Some points, each followed by its number:
-1.9|0.0|0.8|0.4|0.3|1.1|-0.6|-1.2 0
1.6|-1.0|-0.9|-1.1|-1.5|-1.4|-0.7|-0.8 1
0.5|0.3|-2.6|0.1|2.4|1.0|-0.6|0.8 2
1.2|0.1|0.0|0.1|0.0|0.7|0.4|-0.3 3
1.2|0.7|-0.2|-1.1|-0.6|-0.3|0.2|0.6 4
-0.1|0.5|0.2|-0.6|0.4|-0.7|0.2|0.1 5
-1.7|-0.6|1.1|-0.3|0.5|1.2|-0.7|-1.4 6
-2.4|1.0|-0.3|2.9|-1.1|-1.8|-0.6|-2.1 7
0.8|-1.5|-0.3|-0.9|-0.2|-2.0|-0.5|1.9 8
-1.3|-1.1|-0.1|-1.0|0.1|0.3|-0.2|0.7 9
1.4|0.5|0.2|0.1|-0.6|0.4|0.8|0.6 10
-2.0|-0.6|0.2|1.5|-0.7|-1.6|-0.8|-1.7 11
0.6|-0.1|0.2|0.2|0.8|0.4|-0.4|1.0 12
1.0|0.4|-0.1|0.7|0.8|0.1|-0.2|0.5 13
0.0|-0.3|0.0|-0.6|0.2|-0.1|-0.1|0.5 14
-1.8|-0.4|0.7|-0.4|0.3|1.2|-0.7|-0.6 15
0.7|0.2|0.3|-0.8|1.2|0.6|-0.8|1.8 16
0.4|0.8|-0.2|-0.3|0.1|0.8|0.0|-1.0 17
1.5|-1.0|-1.7|-0.7|-0.2|-0.4|0.6|3.2 18
-0.7|-0.5|-0.5|0.4|-0.8|-0.6|-0.1|1.0 19
New points follow, each followed by the numbers of its three nearest points above by angle, seen from the average point of the numbered points, nearest first.
0.6|0.0|0.8|0.0|-0.1|0.1|0.2|0.2 : 10 3 4
1.6|-1.4|-1.2|-1.0|0.5|1.0|0.9|0.5 : 18 3 14
1.5|-1.4|-1.1|-0.3|0.4|0.9|1.2|-0.1 : 3 18 10
-0.1|0.1|0.6|-0.6|0.9|0.5|0.1|0.6 : 16 14 12
0.8|0.6|-0.4|-1.0|0.4|0.9|0.4|-1.0 : 17 3 4
1.5|-0.4|-1.4|-0.4|-0.8|0.2|-0.4|0.3 : 1 18 4
1.0|0.0|-0.3|-0.7|1.7|0.2|-1.1|0.4 : 16 2 12
0.2|-0.2|0.2|-0.3|0.8|-0.1|-0.5|-0.3 : 6 17 5
